runs of hidden systems:
Zulak, run 1 (8 x 22):
[[-16  -1 -18  19 -48 -19  37  18 -43  -5 -17 -44  11  10  26  28 -16   3
   26 -15 -90  28]
 [-16 -13  10 -15 -11 -10  43   3  47  12  30 -54  -1 -50  -6 -66  42  52
    2  23   7  -7]
 [ -3  34  -1   8 -24 -51  38 -41 -25 -13  23   7  -4  21  54 -12  30 -44
    3 -62 -29 -27]
 [-16 -24 -20  11   9  68  29  -7   4  15  -7 -33  -3  -2  17 -40  22  36
   31  -1 -71  52]
 [ -6   7  32 -46 -25 -18 -10  -3  15  -3   1   3 -17 -21  11 -96  47 -35
  -23 -31  15 -34]
 [ 14  12 -10  36 -66  34  -7 -36 -32  -5 -11 -26 -14  17   5  20   4 -37
    7 -45 -76  20]
 [ -7 -21  21 -27 -17  76  17  19  63   6  -9 -61  -4 -18  -9 -44  21  27
   14  -7  13 -28]
 [ 37  24  -8 -37 -43 -31  24 -11 -10  12   8 -20 -14  13  20 -13 -15 -94
   -5 -41  -2 -37]]
fuvaf, run 2 (8 x 22):
[[-10 -21 -19  -1 -18 -14  51  58  -5   3 -15 -58  21  12   3  66 -43  35
   28  22 -28   1]
 [ 20 -18 -20  -6  25 -68  47   6  26  23  50 -16  -4 -19 -17   8  14  45
  -13  47  52 -12]
 [ 10  16 -36  38  15 -62  46 -48 -40   4  42  23  -3  26  39  25  24  -2
    6 -19 -35  20]
 [-37 -27 -12  -5  56  -8   6  23 -30   6 -14  35   5   1  25 -50  26  49
   10  22 -43  57]
 [-22   6  33 -15 -39 -80 -35  14 -35 -17 -10  23  -9 -28  -3 -58  38  -7
  -39  -7  -8  -5]
 [-40  17  21  46 -73  10  -9 -13 -13 -27 -13 -45  14 -36  -5   2   7  30
   11  -8 -70  20]
 [-52  12  39 -14   1   9  35  17  58 -23   6 -37  29 -38  17 -33  10  48
   22   2  27 -47]
 [  7  52 -11 -19 -23 -33  51 -38  18  13  35 -36  16 -36  26 -30 -33 -62
   19  -6   0 -17]]
fuvaf, run 3 (8 x 22):
[[-24   3   9  36  64  69  -7 -32  23 -22   4  45  11  32  23  27  21  41
   21 -22  17  -8]
 [ -6   9   2 -64  28 -29  -9  52 -22   1 -39  36  15  17  25 -17 -53 -65
    2   0  17 -12]
 [ 36  -1 -11  27 -34   9 -60 -25 -12  19   3  -1 -19 -39 -71  12 -20  -9
  -30  46  -1  47]
 [-22   4  34  47   9  31 -23 -16  13 -44  -4  30   7  36   6  62  30  43
   -2 -38  28 -45]
 [-19   5  -7 -45  16 -16  26  66 -11  -1 -38 -10  33  12  26  29 -79 -29
   29  16  -2  -9]
 [ 40  -2 -19   9   3 -30 -18 -22  16  30  37  -4 -11 -48 -61   6 -15   8
  -28  69  45  26]
 [ -7  20   2  63  20  -6  -1 -54 -17 -29  24  47   1  42  26  61  30  16
    3 -41   0 -16]
 [-40 -13  -8 -35  54   2   6  64 -26  -2 -47  27  30  14  30  -6 -48   6
   29  24 -23  29]]
fopun, run 4 (8 x 22):
[[ 28  22 -15 -16  -4 -72  52 -35  23  22  62 -17  -9 -26   7 -25  16 -24
  -12   5  40 -28]
 [  3  -3 -38  20  21  28  41 -46 -17  20  22  -3 -10  12  38 -38  31   0
   26 -20 -70  50]
 [-29 -27  31 -36  22  -8 -14  24   9  -7 -11  26 -13  -6  12 -88  67  31
  -19 -13  15 -14]
 [  5  25  13 -14 -83 -31 -21 -10 -26  -1 -11 -27 -11 -36  -9 -49  -2 -61
  -17 -17 -42   7]
 [ -8  -9  21  36 -40  93 -12 -26  38 -12  -6 -47  -8 -11 -20  -3  33  38
   10 -24 -23  -7]
 [ -2  19  29 -42 -10   3  29  10  44 -14   3 -19   8  10  28 -11  -2 -38
    7 -44  52 -84]
 [ 42   3 -44 -29   5  50  30 -17  21  46  11 -40  -6 -13  -4 -25 -44 -56
   24  17 -16  32]
 [ 42 -32 -12   2  42  41 -16 -36  21  19  24  36 -42  33 -13 -21  64   6
  -24 -18  40  -8]]
fopun, run 5 (8 x 22):
[[  1  -5 -22  -2  68  45 -33   7 -29   6 -31  63   9  35  11  22 -42 -23
   15  11  -9  43]
 [  3 -16  13  -9  31 -17 -75  32 -25  -6 -30  67  -4   6 -37  17 -15   3
  -34  33  43  13]
 [  3  13   4  35 -33 -22 -54   6 -52 -22 -28  26   7  14 -23  80 -43 -18
  -16   4 -18  16]
 [-27 -11  14  33  13  25 -17  37   4 -27 -28   1  27  14 -17  88 -36  59
   14  23  13  -6]
 [ -4  21  -2   0  19 -66  19  23   3  -8  13   8  31  -6  -5  72 -57   4
    4  36  53 -26]
 [  4  12 -43  39  47 -22  27 -24 -18  15  29  16  21  -2   2  57 -42  24
   22  47 -13  51]
 [-31  -5  -3  22  73 -49   0  -1 -20 -14  15  68  14  11  19  13  22  57
   -4  23  20  17]
 [-43  23   5   6   4 -82 -15  15 -56 -17 -13  40  26 -26  16 -10 -23   0
   -3  27 -35  39]]
Lofi, run 6 (8 x 22):
[[ 31 -71 -15   5 -20  24 -22  41 -19  20 -22 -21 -39  27 -42  14  36  45
  -26  13 -24  29]
 [  9 -35  24   2 -42 -29  -1  46   4 -18 -10 -27 -14  33 -19  58  28  36
  -25 -19  31 -60]
 [  4 -17 -22  -9 -24 -29  58  54  -8   6 -11 -60  16  20   9  66 -45  11
   24  11 -22 -12]
 [  0 -15 -20 -15  36 -35  72  18  42  21  41 -37  12 -18   4   6  -1  51
   15  41  39 -15]
 [  5   8 -28   9   9 -89  65 -29 -22  10  50   3  -5   4  37 -10  36   6
    1  -9 -18   2]
 [-28 -30 -15  18  18 -13  25   3 -26   7   5   1  -6  -5  19 -46  52  65
    7  10 -65  55]
 [-36 -11  45   5 -51 -37 -14  12  -2 -27  -4 -15 -11 -29  -6 -51  68  46
  -27 -17 -16 -19]
 [-28  14  20  33 -84  13  11  -2  -6 -25 -15 -62  13 -19   3  18   0  15
   15 -26 -64  -4]]
kereb, run 7 (8 x 22):
[[-23  26  19  16  48  18 -68 -16 -23 -24 -25  89  14   9   4  12 -21 -18
   -7   0  20  14]
 [-26  18  18  10  19  26 -66  19 -29 -25 -49  51  25   6 -10  42 -60 -18
    4  15   3  19]
 [-16  25  20  19  22  15 -49   9   5 -24 -21  37  32  -7 -26  69 -62   2
    0  28  49 -11]
 [-10  32  -3  14  45  -3  -4   0  -4 -18  -5  41  35  22  14  81 -67 -18
   19   9  38 -17]
 [ -5  14 -24   0  80   2   1   5  -4   7   0  48  30   8   8  44 -64  -2
   21  43  30  24]
 [ -2  20 -15   8  69 -41 -29 -14 -28   0   9  80  15   3  -1  25 -33 -11
   -8  36  34  27]
 [-22  11  -8  32  43 -27 -40   0 -54 -16 -18  71  18  11   2  42 -29  11
   -2  25 -15  47]
 [-49  13  22  20  28 -31 -43  28 -27 -30 -26  51  34 -16 -11  36 -35  38
   -3  39  12  19]]
Ded, run 8 (8 x 22):
[[-31  28  19  43  18 -11 -50 -15 -43 -41 -21  72  19  23  11  54 -15  -1
   -4 -15  -5   6]
 [-40   3  22  -9  -8   8 -33  62 -14 -20 -54  -4  37 -20 -17  32 -68  14
   12  38  -9  14]
 [  1  40  19  20 -38 -49 -25 -15  13 -11  19  -9  20 -54 -43  41 -43  -6
  -17  41  46 -17]
 [-10  40 -20  54  23  19  18 -49   5  -8  25   5  33  -7   8  72 -50   9
   35  18  -7  21]
 [-27  15  -5 -26  79   3   8  20  23   5   0  31  37 -23   9  -8 -56   9
   25  53  43  13]
 [  8  40  -8  -4  19 -51 -40 -29 -35   6   9  61   7 -27  -9 -16 -37 -60
  -18  27  12  35]
 [-33  17  12  50  16  43 -64 -29 -24 -21 -22  49  14 -17 -16  11 -11  24
    2  18 -29  55]
 [-59  39  56 -11  -4   9 -40  25  13 -44 -39  20  42 -29   4   0 -44  -7
    9   2  27 -32]]
Lofi, run 9 (8 x 22):
[[ -1 -36  20  39 -11  44 -52 -14  -7 -15 -13  21 -31  19 -26  -5  73  52
  -27 -20 -14  12]
 [-20 -10  42 -13 -60  -1 -32  56 -22 -36 -56 -12   2  26   1  26  -1 -11
  -12 -41 -13 -44]
 [  9  -5  -2 -15 -38  37  15  38  34  10 -17 -75  18 -23 -31  39 -63  -2
   21  32   5  -8]
 [ 17  25  -9   0  30  -6  54 -30  52   5  50 -15  13   2  14  37 -18  -6
   17   1  66 -52]
 [  9   8 -47 -19  58 -30  55 -14 -27  25  20  27   3  29  55 -17 -13 -37
   25  -7 -25  26]
 [ 13 -38 -17 -15  38  -5 -13  -5  -7  30  14  27 -30 -12 -15 -78  55  27
  -23  26  -6  48]
 [ 11 -17  21  33 -56 -26 -45 -19 -37 -18  -3  17 -36  16 -19   1  70   9
  -45 -36 -23  -5]
 [-31 -27  21  17 -40  44 -23  52 -18 -28 -58 -28   9  21  -7  45  -9  38
   10 -13 -45   0]]
Ded, run 10 (8 x 22):
[[ -8   6  -3 -28  11  33   1  18  40  22  -3 -35  22 -63 -29 -37 -54   5
   17  65  15  28]
 [ 13  57   6  21  11 -18 -17 -83  16  -3  47  41   1 -29  -2 -12   3 -44
  -12  -6  45 -15]
 [-16  12 -17  13  46  85 -14 -20 -11  -1 -26  30  16  17  26   0 -35 -19
   38  -7 -44  48]
 [-14   2  38 -49  18  16 -58  31  23  -5 -30  30   4 -30 -25 -54 -17 -20
  -19  22  57 -17]
 [ 27  38   6  29 -54  11 -52 -49 -27 -11  -7  15  -9   0 -19  33 -22 -72
  -17 -30 -15   1]
 [-13 -13  13  25  14 103 -27   9  37 -12 -27 -14  13   4 -25  43 -23  43
   20  12  11   1]
 [ 14  25  17 -43   8 -19   0  19  27  -5  -1   8  15   7   1  25 -48 -56
   -3  -5  76 -66]
 [ 61  -7 -50  22   4  24 -14 -26 -21  36   9   3 -17  17 -35  54 -42 -36
   -4  27 -12  48]]
kereb, run 11 (8 x 22):
[[ 31 -20 -42 -46  51 -69  39  32 -13  38  18  15  -3  11   6  -2 -25 -18
   -4  40  28  11]
 [ 33 -21 -42  31  19 -61  -2 -23 -45  26  32  31 -24   7 -20  17  24  20
  -25  33 -16  55]
 [-38 -29  11  24  14 -54  -8  27 -45 -22 -10  35  -2  16  13   2  53  70
  -18   1 -31  20]
 [-43  -1  22 -11 -44 -72  -1  60 -32 -19 -28 -25  22 -34  -4  -3 -19  27
   -6  28 -31   9]
 [-19  30   9  44 -52 -46  23 -21  13 -14  32 -50  23 -53 -20  39 -15  37
    4  29  -5  -5]
 [-41  37   3  25  13 -21  72 -33  23 -19  39 -20  33 -11  54   6  10  30
   38 -18 -11 -24]
 [-26  29 -14 -28  31  -9  46 -17  13  18  19  -8  23 -43  39 -79 -17 -19
   32  18 -24  29]
 [  0  36   0  19  -5  -2 -27 -75  -2  10  32  23 -10 -53  -9 -71  24 -25
  -11   8 -17  41]]
Zulak, run 12 (8 x 22):
[[-22 -22   9  -3 -39  -3 -25  25 -15   7 -21 -31  -5 -50 -30 -59  13  35
  -11  37 -52  51]
 [-21  32  47  23 -68 -39  -8 -29  13 -36  17 -19   1 -28  -2  -5  40   4
  -20 -37  12 -55]
 [-29  20  -8  17 -22  33  56  -1   5 -13  -8 -52  31   8  43  31 -33   1
   52 -24 -57  -2]
 [  2   9 -13 -43  19   0  47 -11  45  33  31 -35   3 -49   9 -86  -1 -11
   15  26  13   6]
 [ 29  28 -18  24  -2  -8   3 -81 -18   7  38  32 -24  18  26 -21  40 -52
  -10 -47 -16   4]
 [-14 -30   1   4  24 106 -15   1   7  -2 -33   4 -10  31  14 -27  28  21
   21 -28 -40  21]
 [  6  -4  29 -62 -39   2 -40  37  -2   3 -38  -4 -14 -17 -14 -68  -4 -59
  -24 -11  11 -19]
 [ 42   6  -6  40 -82  24 -24 -34  -7   4   6 -44 -20  -3 -42  49  -7 -27
  -15 -13 -26   3]]

runs to name:
run 13 (2 x 22):
[[ 22 -14 -36  24  -1   3   6 -41 -45  20  13  15 -31  22  15 -29  44 -12
   -3 -21 -71  57]
 [-45 -34  36 -13  15  26 -15  34  10 -21 -29  12  -4   4  13 -59  63  60
   -4 -18  -7 -10]]
  Ded
run 14 (2 x 22):
[[ 26   7 -40 -19  51 -15 -16   3 -32  30  -5  45   4   3  -7  10 -62 -45
    2  44   3  54]
 [ 24 -13  -7  16  49 -17 -52 -21  -7  12  18  67 -18  -4 -41   7  15  18
  -36  41  52  25]]
  Lofi
run 15 (2 x 22):
[[  7   2  15  32  -8  26 -24  10  17 -23 -10  -1  12  21 -30 103 -33  21
   -3   4  45 -38]
 [ 10   9 -23  -6  36 -11  33  25   3   2   0   2  27  30  14  87 -70 -14
   24  17  32 -19]]
  fopun
run 16 (2 x 22):
[[-41  -6  32  20 -52 -31 -20   3 -29 -25 -13  -8  -6 -24   2 -47  58  39
  -17 -17 -56  15]
 [-45  13  41   7 -80  -3   1  19   9 -28 -20 -61  16 -44  -4 -22   7  23
    5 -11 -39 -16]]
  kereb
run 17 (2 x 22):
[[ -9   0   7  46 -14  99 -32 -27  -5 -19 -27   1  -3  27  -1  30   7   8
   17 -37 -47  18]
 [-14  -9  37 -52   1  38  -7  57  48 -11 -33 -21  13  -2  -7  -9 -23  -5
    5  -3  58 -61]]
  Ded
run 18 (2 x 22):
[[ -1 -19  13  43 -24  17   1  19   9 -25  -7 -23   5  32 -19 101   0  52
   -1  -9  15 -37]
 [-12 -14  -8 -48  23 -42  52  72  14   8 -10 -28  25   4  15  22 -48  11
   20  30  28 -26]]
  Zulak
run 19 (2 x 22):
[[ 54 -45 -20   9 -28  50 -32 -17  -5  32  -1 -17 -51   9 -46 -22  41  -1
  -27  -2 -23  34]
 [ 16 -30  33 -18 -35  27 -21  29  14 -17 -25 -10 -28  46  -7  13  42  -5
  -26 -54  29 -66]]
  Zulak
run 20 (2 x 22):
[[-19 -11 -11  16  29 100  34  -6  34   1  -9 -30  15  14  22   8  -5  39
   48  -9 -30  12]
 [ 11   5  13 -56  35 -41  10  15  34  10  18  23  -4  -8   4 -43   5 -26
  -18   7  83 -50]]
  fopun
run 21 (2 x 22):
[[-49  36  30   2  11 -90  19  10  -2 -33  16  23  35 -24  25  11  -7  22
   -2  10  36 -37]
 [-32  40 -18  30   3 -17  24 -30 -10   3  17 -15  36 -53   9  -4 -46   9
   31  42 -47  56]]
  fopun
run 22 (2 x 22):
[[ 43   7 -22  36 -22  23   1 -19   1   3   8 -17  -1  30 -24 107 -43 -18
    4  -3  13 -14]
 [ 15 -25 -19  -3  66  20  16  29  27  11   4  11  11  28 -12  67 -33  36
   12  36  58 -13]]
  Ded
run 23 (2 x 22):
[[-15 -22  21  12 -69 -13 -12  58 -25 -25 -44 -42   4  14 -15  57 -11  25
   -6 -10 -34 -17]
 [ -5  -7  10  -2 -26 -12  42  34  46  -5  12 -67  19 -19 -18  50 -23  44
   11  25  37 -45]]
  kereb
run 24 (2 x 22):
[[  2  16  28 -15  14 -69 -24   1  16 -11  21  40   2 -22 -20  -3   8  -3
  -36  18  86 -46]
 [ 12  20 -35  40 -10 -30  -4 -23 -59   5   2  15   8   9   3  57 -42 -26
    8  12 -55  54]]
  Lofi
run 25 (2 x 22):
[[ 42 -41 -31   6 -21 -26  22 -19 -21  30  30 -17 -49  17  -7 -32  73  10
  -25 -13 -34  23]
 [ -9 -45  -1   3 -15   6  25  20 -22  -4 -12 -15 -27  42  29 -27  75  37
   -2 -45 -55   1]]
  fuvaf
run 26 (2 x 22):
[[-38  53  35  20 -26 -34 -13 -37  27 -22  27  -7  28 -79 -15 -29  -8  11
   -5  27  25 -10]
 [-36  66   8  42   8  15  21 -61   8 -30  21  10  39 -10  39  30 -29 -16
   38 -23 -13 -10]]
  Zulak
run 27 (2 x 22):
[[ 18 -18   1   4  25  74  19 -18  74  14  27 -30  -7  -7 -21   2  19  41
    8  10  53 -27]
 [ 34  20 -21 -37  22 -33  36 -20  -4  14  22  22  -9  35  42  -8  -6 -80
    2 -39  25 -36]]
  fopun
run 28 (2 x 22):
[[-16 -26  11  -5  68  47 -31   1  30   5   0  41  -4 -13 -18 -45  31  55
   -7  31  38  20]
 [ 13  23  19  -2 -54 -66 -40 -13 -45 -17  -7  28 -18   8  -2  -2  14 -62
  -39 -37  -3 -23]]
  Lofi
run 29 (2 x 22):
[[  9  36  30  11 -37  -1 -22 -56  46  -5  37 -14  -5 -59 -34 -34  17 -13
  -21   4  49 -30]
 [  0  35 -16  28  11  75  24 -58  13  -4   9  -7  13  21  37  20 -20 -36
   42 -41 -32   3]]
  Ded
run 30 (2 x 22):
[[-25  -4  19  51 -22  -4  -4  18 -19 -41 -19  -1  16  36   5  96  -2  48
    5 -21 -14 -24]
 [-33  -2   6 -34  27 -21  46  64  26  -6 -13 -29  40  -8  16  26 -53  28
   30  33  29 -27]]
  kereb
run 31 (2 x 22):
[[ -7 -49  -5 -46  21 -28  59  60  18  14   1 -30  -9  19  24 -35  39  44
    3   1   9 -24]
 [ 38 -11 -31 -12 -48 -71  43 -10 -26  30  32 -41 -30  -5   2 -26  28 -26
  -16  -7 -36  10]]
  fuvaf
run 32 (2 x 22):
[[ 16 -12   4 -14 -49  79 -36   1   9  16 -32 -41 -16 -24 -32 -44 -11 -31
    0   0 -39  30]
 [ 32  13  27 -11 -61  34 -18 -22  43  -2   7 -37 -20 -10 -27  -6  12 -44
  -20 -34  40 -59]]
  Zulak
run 33 (2 x 22):
[[-34   1  48  15 -42  26 -68  37 -10 -39 -56   2  16 -10 -31  34 -24  16
  -11   3  -3 -10]
 [ -4  29  24  16 -37   7 -13   8  26 -23  -7 -29  28 -18 -27  79 -59  -6
    6  13  40 -43]]
  fopun
run 34 (2 x 22):
[[  6 -17  10  -9  37 -13 -72   2 -24   4 -13  76 -20  -2 -29 -35  25   1
  -41  22  30  26]
 [-28  15  31  30 -34  -3 -60   2 -53 -43 -43  42   3  25   6  33   2 -16
  -13 -40 -33  -2]]
  Ded
run 35 (2 x 22):
[[-34  11  25   5 -28 -41 -14 -20 -15 -10   9   5  -5 -50   2 -86  54  20
  -17   1 -36  24]
 [-39  25  34  28 -76   2 -15 -21 -14 -28 -13 -32   6 -38   4 -35  23   4
    1 -27 -64   8]]
  kereb
run 36 (2 x 22):
[[ 17  -1  21  43 -40  82 -57 -40  12 -16 -12  -1 -21  12 -34  26  25  -3
  -14 -34  -4  -9]
 [-13 -14  32 -31   1  65  -9  42  27 -24 -45  -5   3  43  17  12  -1  -9
   12 -48  24 -60]]
  kereb
